One turn sends every row of this set to another row. A few are shown first. Where does it send the rows asked after them?
guses: [ -5  17 -19   1  12   2   2  12  -1  16  -7  -8   1   4 -10 -18 -15   8
  11 -30  -1   0   0]
tubu: [ -4  21 -19  13   4   1   5   3 -11  30  -5  14   3  -2  -5  -3  -7   5
  17 -10   4  18  -6]
Tev: [ -1  -9 -11  18 -11   2  -3   6   4  11  -2   7 -14   0  -1 -13  -5  -4
  23 -18  -2  19  -2]
goni: [ -2  -5 -11   2   0   6  -9   6   2  30   3  -8  14  -2  -7 -18  -7   3
  16 -27  15   0  -7]
pefes: [  8  11 -16  11 -11   0  -3   8  -1  23   3  -7  13  -2  -8  -5 -11 -17
  12 -25   6  20   8]
zil: [ -9  20 -19   2  15   5   3  10   1  23  -5  -8   5   1 -12 -18 -15   7
  10 -24   1   1  -1]
lup: [-13  -3   3   7   0  -2   5   3   2  25  -2  -4  -2   1  -3  -3 -19   1
  19 -39  10  20  -3]
tun: [ -4  15 -15  10  -1   6   1  -1  -7  29   1  14  11  -5   0  -6  -1  -4
  17  -6   7  22  -7]
motak: [  8  -1 -25  -3   0   6   1  -4  -6  11 -14   7   2  -9  -9  -4   3   2
  19 -25   5  13  -2]
rakur: [  3  16 -12  10 -10  -3  -4   5   0  22   8  -5  14  -3  -7  -1 -14 -13
   8 -28   3  19  10]
peli: [ -4   5 -12  -1  -8   9  16   1   0  26  -9  -2 -19 -11   3   2 -14   0
   2 -17   8   5  -3]
zetos: [ -1   2 -10  -1 -11  15  10   1   2  22  -6  -3 -16 -15   2  -1 -15   3
   3 -13   9   6  -3]
gop: [  0   3 -11  -5 -10  14  11   1  -1  24 -10  -3 -16  -9   2  -4 -11   4
   3 -15  11   3  -7]
Dut: [  0   2  -8  -5 -10  12  15  -1   1  24  -6  -3 -17 -10   1  -3 -13   3
   3 -17  10   8  -8]
Nite: [ -5 -10 -14  19  -9   1  -7   6   1  12  -5   7 -11   5  -3 -17  -3  -5
  21 -18  -1  18  -4]
mitaf: [ -3  -5  -6   2  -4  11   0  14   2  36   6  -8   8  -4  -1 -14  -7   0
  17 -19  14   0  -9]
val: [  4   7 -18  -8   7   8   7  -9  -4  15  -9   7  -2 -11  -9  -3  -1   3
  13 -30   9  17  -3]
damu: [-19  -4   1  13   0   5  -1   2   2  28  -4   5  -5   0  -2  -5 -16   9
  16 -32  13  18  -7]
tago: [ -9  15 -24   2  15   3   1   8  -1  22  -9  -8   3   1 -12 -18 -14   8
  11 -24   1   0  -2]
kidu: [  2  14 -15  16 -10  -4  -5   9  -3  21   4  -4  13   2  -6  -2 -14 -14
   9 -29   4  18   9]
Zuvo: [ -7  19 -19   0  14   5   6  11   1  22  -5  -8   1   3  -9 -18 -14   4
   8 -23  -4   0  -1]
sak: [  3  11 -15  13  -7  -2  -4   6  -2  22   6  -3  15   3  -6  -1 -14 -14
  10 -29   4  24   6]
Fuz: [ -1   1 -14  -2 -11  13  10   1   0  24 -10  -5 -18 -10   0  -3 -15   4
   4 -14  10   3  -4]
rova: [ -8  17 -21   2  15   7   3   9   1  23  -8  -6  -2   8 -10 -20 -13   5
   8 -24  -1   1  -3]
lep: [ -5 -13 -12  18 -10   1  -6   4   4  14  -3  10 -13  -2  -1 -12  -4  -3
  24 -19  -1  17  -2]
popim: [ -4 -11 -13  19 -11   2  -5   9   3  17  -2   9 -11   3  -1 -13  -8   0
  23 -12  -4  16  -4]
kug: [ -5  -8 -13  21 -10   0  -9   6   2  15  -6  12 -12   0  -3 -13  -3   0
  24 -17   1  16   0]
Zop: [  4  13 -11   9  -7   1  -3   8  -2  23   7  -4  16   1  -2  -3 -13 -17
  10 -28   3  22   5]

rova goes to zetos
goni goes to val
Where do these go?
peli goes to popim
Zop goes to tago
lup goes to tubu
zil goes to gop
Zuvo goes to Fuz

One turn sends every row of this set to another row. A few are shown first. Where does it send the rows asked after them?
lud: [ -2   4  -1   9 -22   4   8  -3  12   0   6  -4   5  10]
Rap: [ -3   1  -5 -15   1   7  -5  -9  16  -8  -7   6   3   3]
tatuz: [  6   3  -6 -19   4   2  -5  -1   7  -1  -4 -10   4   2]
Vafu: [  2   2  -2   8 -17   0  13  12  -7  -5  -3  -1   6   6]
tebak: [  3   3  -5 -18   2   4  -4  -4  13  -9  -6   6  -1   4]
Poner: [-13   2   4  12  -9  -3  -2   5  -5   1  -8   1  14  -7]
sinak: [ -9   0   3  10 -12  -9   4 -10   2   2   4   4  14  -3]
todid: [ -6   8  -1  12 -16   3  -5   7  -1  -6 -12 -16   8   7]
nela: [ -5  -2  -5 -20  -1   5  -9  -3  11  -8  -6   1  -4   1]
loni: [ -9   4  -4 -13   2   1  -3  -8  17  -2  -5   8  -3   3]
Sipi: [ -4  -1   3  15 -18   2   4  -5 -10  -5  -8  -2  11   8]
lito: [ -6   1  -3  11 -12  -5   7   3 -11  -4  -8   0  15  -2]
gutol: [ -4   8  -5 -13   5  -6  -8  -6  11  -9 -10  -2  -4   5]
kof: [  2   3   7  12  -7   0  10  -1 -10  -2   1  -4   2  -3]
pugol: [  2   3   2  15 -18   0   6  -2 -11  -6  -6  -3   7  10]
ligub: [ -7   5 -10 -15   2   3 -10 -10  11  -6 -10  -4  -1   1]
faved: [ -4   5  -9 -16  -2   7  -4  -6  16  -3  -4   1  -5   3]
rol: [ -1  -1   3  14 -21   7   7  -2  -6  -5  -6  -1   8  11]
Lat: [ -2   8 -10 -13   3   4  -4 -11  15  -6  -8   4   3   4]
fefe: [ -6   6  -9  14 -18   5  11   2  -1  -1  -6  -6  12   6]
Dor: [  0   0  -7 -17   0  12  -1  -4  16   4  -2  -5   5   3]
Rufen: [ -4   2  -3 -16  -2   5  -5  -3  18  -7  -5   3  -7   8]
nukif: [-12  -5   7   8 -19  10  -3  11   3  -5  -7  -3   9   2]
turab: [  0  -3   6  13 -19   2   6   0 -11  -7  -5   1   8   8]
tif: [  3   8   3  14 -12   7  11  -2  -3  -2   1 -10   0   4]
podir: [-11   5  -7 -11   3  -1  -8 -11  15  -5 -11   0   1   4]
Subi: [ -3 -11  10   1 -22   1  -2   3   2 -11   3  -2   7   4]
Pufem: [ -7  -8   8  11 -16  11   1  -3  -6  -9  -6 -12   7   0]
geb: [ -2   2   3  16 -17   2   9  -4  -9  -2  -4   2   9   7]
topiv: [  7   6   4   4 -13 -14   2   3  -5  -8   4  -8   3   6]
safog: [  3  -5  -2 -21   1   8  -5   0  10  -2  -3  -4   4   0]
vedod: [ -2   1  -8 -16   4   4  -8  -9   8   0  -8 -11  10  -1]
pivag: [-7 -6 10 12 -9  4  6 -4 -9 -4 -2 -2  7 -6]
Ziku: [ -1   5  -6 -16   6   0  -8 -10  10 -10 -10   3   4   1]
lurep: [ -5  14  -2  14 -14   5   7   7   6   5  -3  -4   5   5]
padi: [ -4   1  -1 -17   2  -1  -9  -2  11 -12  -8   2  -5   6]
bafo: [ -2   2  -7 -15   5   4  -2  -8  11   6  -3  -2   9  -4]
pomev: [ -3   3   2  15 -15  11   5  -5  -2  -6  -6 -17   3   5]
Zub: [ -4  -2  -4  10 -19   2   3   7  -8 -11 -11 -11  11   6]
kalu: [ -7   3  -1  10 -17  -6  -6 -10   1  -9  -6 -17  14   7]
voro: [  1   4  -6 -17   2   3  -8  -6  12 -12 -10   0   1   6]
vid: [  0   6  -8 -18   3  -1  -7  -4   8  -6  -5  -1  -6   1]
kimin: [ -8   4  -8 -16   3   2  -6  -9  11  -2  -5   5  -1  -2]
munal: [  1   7   6   8 -10  -4   4  16  -7  -2  -2   0   3   0]
disar: [ -9  -8   0   9 -19   7   8   6  -3  -5  -6   2  14   2]

Lat goes to tebak
kalu goes to lud
Where do these go?
loni goes to padi
nukif goes to todid
kof goes to pivag
kimin goes to nela
fefe goes to Vafu
vedod goes to Dor
turab goes to Sipi

One turn sends every row of this set to another row. A few are shown first. Where does it send the rows asked after them?
mupak: [  4  -5  -3  18   6  -6  16   8  -7  -1  17 -13   6   6  -1   3   3  -6]
vop: [-17  -4  17  -6   5  -3   3   1 -12  -7  10  -1   4  12  -3  17   4  -1]
Zage: [ -7   1  21   3  12 -12  -6   2   0   2   2   9  10   9  -5  11 -11  -7]
fula: [-11  -7  19  -4   9  -7   8   0 -13  -2  11  -4  -1  12  15   2   2  -3]
Someb: [  3  -4  -1  14   5 -16   9   8 -10   0  16 -11  -1  -2  -9   7   3 -17]
Lukad: [ -7   5   3  11   5  -6   8   7  -4  -4  -2   2   5  -4 -15   4  -7 -14]
gora: [  3  -1  13  -7  17  -2   2  -5   2   4   7   6   4  14   1   0 -16   3]
fidam: [  5   1  -3  13  11  -5  10   8   0   1  10  -8  -4   1 -13  10  -7 -12]
lolu: [ -6 -13   9   6   6 -15  -5  -3 -11   0   4   2  -7  16  17   4   7  -1]
nipi: [ -9 -17  -6   0  -3  -3 -13   2 -10   2   4  -1  14   8   5   6   5  -4]
ridek: [  2   2  14   4  15  -8   2  -4   5  -1   5  10   8  16  -2  12 -14  -1]
Peked: [  9 -15  -7   1   2 -21  -6 -12  -7   6  10   8   6  13   5   4  -1 -10]
Rudas: [  3   1  -1  14  13  -2  12   8  -3  11  13 -11   2   6  -8  -4  -6  -1]
gik: [ -6   3   1   8   6  -8  13   4  -8  -3   6   0   3  -7 -16   2  -5 -17]
guvor: [ -8   2   6   8   8  -5   9   7  -8   7   1  -2   6  -3  -8 -14  -6  -8]
Nub: [ -2  -4  -5   5   3   0  18   3 -13   0  18 -10   9   3 -10  -5   3  -1]
Riluz: [  2 -20  -5   1   1  -7  -8  -3  -5   2   6   0   9  10  16   2  -2 -10]
niziz: [  2  -3  15  -1  13 -19   8  -7 -10   5  18  -1  -8  18   7   6   0   1]
batas: [ -8  -8   1  -6   2  -8  -3 -10 -12  -3   7   8  -4  17  -7  14   6   9]
tav: [  0 -10   5  -3   7 -21  -7 -10 -12   4   9   6 -13  15   1   8   5   2]
palug: [ -1 -12  -7   1  -3 -15 -10  -9  -8   7  10   9  16  14 -10  11   2  -2]
tona: [ -4 -11  -9   5  -4 -14 -10  -6  -9   4   8   7  15  13  -8  14   6   0]
Gumu: [  3 -18  -9  -1   2 -10  -7  -5  -8   3   7   0   4   9  16  -2   1  -7]
Suke: [  7   4  -3  13  10  -4   9   6   3   2   5  -2  -2   5 -16   9 -10  -7]
pel: [ -4  -1  13  -2   8 -15   3  -6  -9   0  17   2  -4  18 -11  21   3   2]
teduz: [ -8   3   3   9   8  -5  15   4 -10   7   9  -4   9  -2 -11 -12  -3  -6]
samu: [ 6  2 -1 10 13 -4 10  6 -1 12  7 -6 -1  6 -8 -9 -9  1]
peleg: [  8 -12 -12   3   1 -20  -4 -12  -8   5  11   9   5  13   3   6   2  -4]
nur: [ -7 -18  -5   0  -3  -1 -12  -1  -7   3   6   0  19  12   1   8   2  -2]
tem: [-14 -11   6   3   1  -2  -2  -3 -11  -8   2   4   3  18   9  11   8   6]
Zib: [ -3  -3  -2   1   2 -11  10   3 -16   1  17  -8   2  -5 -17  -1   4 -12]
sis: [ -7  -2  20  -8  14  -6  -7   1  -3   6   4   5   6   7  -3  -1 -13  -3]

ridek goes to gora
niziz goes to fula
Where do these go?
Suke goes to samu
lolu goes to tem
palug goes to Peked
peleg goes to Gumu
fidam goes to Rudas
Zib goes to Someb

One turn sends every row of this set to another row. A few are shown first. Where does it send the rows asked after them?
tator: [ -7  11   3  -4   2 -14   5  -6   2  -7 -15   7  20  -9]
kika: [  2  15   2   0  -4  -7  -2  -9  -9 -11 -13  10  17   0]
Rosar: [ -2  -3   2   2  10  -5   5  -4  13   5   1  -7  10 -18]
deta: [  1   3   2   5  15  -3   8 -10  12  -1   1  -9  13 -18]
Bugag: [ -2   1  -5   4   8  -9   3   2  13  -8   4  -7   4 -17]
kodaz: [  1   6   0   7  13  -7   6  -6  13 -12   4  -8   4 -17]
vuzap: [ 10  -4  -6   5  18   4  -7  -2  10  -2 -12  -7  11 -14]
ruz: [  2  14   6  -1  -4  -7   0 -11  -9  -8 -14  10  16   0]
giz: [ -5  -3  -4   0   9  -6   3   5  10   1   2  -7   5 -17]
tese: [  9   1 -13   4  19  10  -5   3  -2 -12  -8   6   1  -2]
Fov: [  7  20   9   1   1  -4  -3  -8  -4  -5 -19   5  18  -4]
Makoz: [ -4  19   0  -4   9  -8   4   1   1  -8 -18   9  20  -9]
Toba: [ -8  12   5  -3   2 -15   5  -5   3 -10 -14   8  15  -9]
ruko: [  7   6 -11   2   3   3   0  -5  -2   6 -22 -10  13 -15]
nabo: [  6  22   6   1   0  -7  -4  -4  -3 -13 -17   5  13  -3]
Lazel: [  5  10  -3   3  -1  -3   2   0   0  -9 -19  -8 -11 -10]
Dativ: [  8  -3  -1   2  20  14   0  -3  -2   2 -12   7   0  -1]
Tiro: [  9  -2   2   5  16   0  -4   0  11  -9 -11  -5  -6 -11]
bina: [  0   6  -1  -3   6   5  10  -3  -5   9 -22   1  -4  -8]
gan: [ -5  -3  -3   0   8  -6   3   5  10   2   1  -7   4 -16]
Sutu: [  7   4   0   5   3  10   1  -6 -10  -2   5   8  -3   3]
vep: [  9   2  -5   4   0  10  -6  -3 -12   1   3   2   3   2]
gelu: [  8   3 -11   6   5  11  -3  -5 -12  -2   5   6  10   1]
muba: [  8   1  -5   4   0   9  -6  -2 -12   0   4   2   1   2]
zul: [ -4  18   7  -4   8  -8   7  -1   2  -7 -19  10  12  -7]
rola: [  6   8   1   6  11  11   6 -12 -10  -4   4   8   1   2]
revod: [  8   9 -10   7  11  11   2 -10 -10  -8   5   6  10   0]
lemeg: [  1  11 -22   0   5   2   2   5  -7  -8 -18  -1   4 -10]

Makoz goes to Fov
revod goes to deta
Rosar goes to Sutu
Where do these go?
tator goes to ruz
Tiro goes to tese
bina goes to Lazel

One turn sends every row of this set to another row. A few are shown first. Where does it send the rows asked after them?
Furov: [  6  -3  -1 -10  -8   6  14 -10 -10  13   3  -8   0  -6   0]
timob: [  2  -5  13  -1  -7  -1  15   2   3   4 -13   4   9  -6   2]
Molit: [  5 -17  12  -5 -14  14   1   1  -2   6   7  -3  18  -2  10]
Bebev: [  4 -13   3 -11  -3   9 -16   0  -9   5   7   7   4   1  12]
dop: [ -3   0  -9 -10 -13 -10  -2  -7  -6   2   0  -4  12  -2   2]
Bage: [ 12 -11  19  -3 -16   7   9   4   3  -2  10   0  11  -1   2]
Dol: [ -9   2  11 -12 -14  10  -8   1   3   4  -7   7 -10   9   1]
Gimet: [11  4 16 -8 -5  5 10  9 -4 -3  6 -2 14  5 16]
Kamu: [ -4   8  11   0  -5   1  -1   0   7  -9  -4   1 -11   4  -4]
Vev: [ 7  5  6  0 -8  6  8  7 -1 -5 -3 -8 17 16 11]
meven: [  0   4   6 -10  -9  -1   0  -8  -4  12  11 -18  15   4  -1]
Kudi: [  6   3  -3  -9   0  -5  10 -16  -1   4   3   0  10  10  -1]
Koz: [  2   7   8   1  -1  16 -14   2   4   8  -1   3  -5  13   3]
suz: [-5 -5 18 -7 -6 -9 -2  0  8  4 -5  1 -9  2  0]
Dalem: [  4   7   0   0  -7  13 -18   4  -5  -7   9  -3   3   7   6]
bini: [-10  -2   7 -14   2   7   9  -8  -6   3   4 -16   1   4   7]
Mumol: [  3  -2   5  -4 -17   5 -18   1   4  12   1   6  -5   5  10]
Tede: [  9  -7  -3   7   0   3   4 -12   2   7   8 -10   3   1  -4]
Tisu: [ 7  4 12 -5 -9  3 10 10 -4 -4 -4  7 16 -5 -4]
fari: [ 4  7  0  0 -8 11 -6 10 -5 -3 -2 -9 -3 16 -5]
veza: [ -3  -9  12  -9 -10   3 -12  -3   0   1   8   7  -6 -10  12]

veza goes to Kamu
Vev goes to Molit
suz goes to fari
Where do these go?
Tisu goes to Gimet
Dol goes to Koz
Furov goes to Kudi
dop goes to bini

One turn sends every row of this set to another row. A few are shown first. Where does it send the rows asked after them?
K: [  3   1  10   3 -12  -8   3  17  -5  -6  -8   0  -8  -1   5   9   2   4
   3   3  -7   1]
T: [ -8  -4  -2   5  10  14  13  -9   6  -4 -10   0  11   5  -7   0  -8  11
  -4  -3  -7  -8]
U: [ -2  -1  -1  -2  -2  -1   1  16   8  21 -10   6   0  -3  -3   4   2 -13
  11  -3   5  -4]
P: [ -5   5 -14   9  -3 -12   1   0   4   4   3  -5   8 -13   5  11  -3   1
  13  12  12  -6]
Z: [ -8  -9 -12  12   2   2  16  -4  -5  -2 -11  -4  -1  -6  -7  -9  -6   1
  -8 -17   2  -6]
D: [-12  -6  -5  -5   6  -6  -4  14   2  18 -13  11   6  -3   9   5  -1  -7
  13   0   3 -10]
X: [ -9   0   7   3  -7  -8   1  14  -5  -5  -7   8   1   4  11   8   1  12
   6   6 -12  -2]
F: [ -2   8 -12   9  -4  -6   2  -1   8   7   5  -4   9 -10   2  12  -1   1
  14  13   9  -4]
N: [  5  -7  -2   1  11  11   8  -7  -3  -9 -16 -10  -2  -4   0   4 -10   4
  -9  -1   2 -11]
B: [ -2  -4 -10   5   7  19  13  -8   4   3  -8   1   6   6  -6  -4   1   7
  -3  -6  -7  -4]
M: [ -5   0 -10  -2  -7  -5  -4  17  -4  17 -16   4   4  -3   1   9  -8 -12
   7  -5  -2  -9]
Y: [ -9  -9   1  11   6   1  17  -5   2  -6 -12  -5   0  -7 -10  -5 -11   3
  -8 -12   6  -7]
A: [ -8  -3  14   6  -6 -12   8  15   2  -3  -4   7  -5  -1   4   2   7   9
   6   2  -3   3]
G: [ -6   9 -15  12  -8 -11   3   1   6   6   5  -5  10 -11  -1  11  -4   0
  12   8   8  -5]
V: [  4 -12 -11   0  13  10   8  -9  -7  -4 -14  -6  -5  -4   7  -3   0   3
  -5  -3   4 -10]

T goes to N
A goes to X
Where do these go?
B goes to V
U goes to D
G goes to F

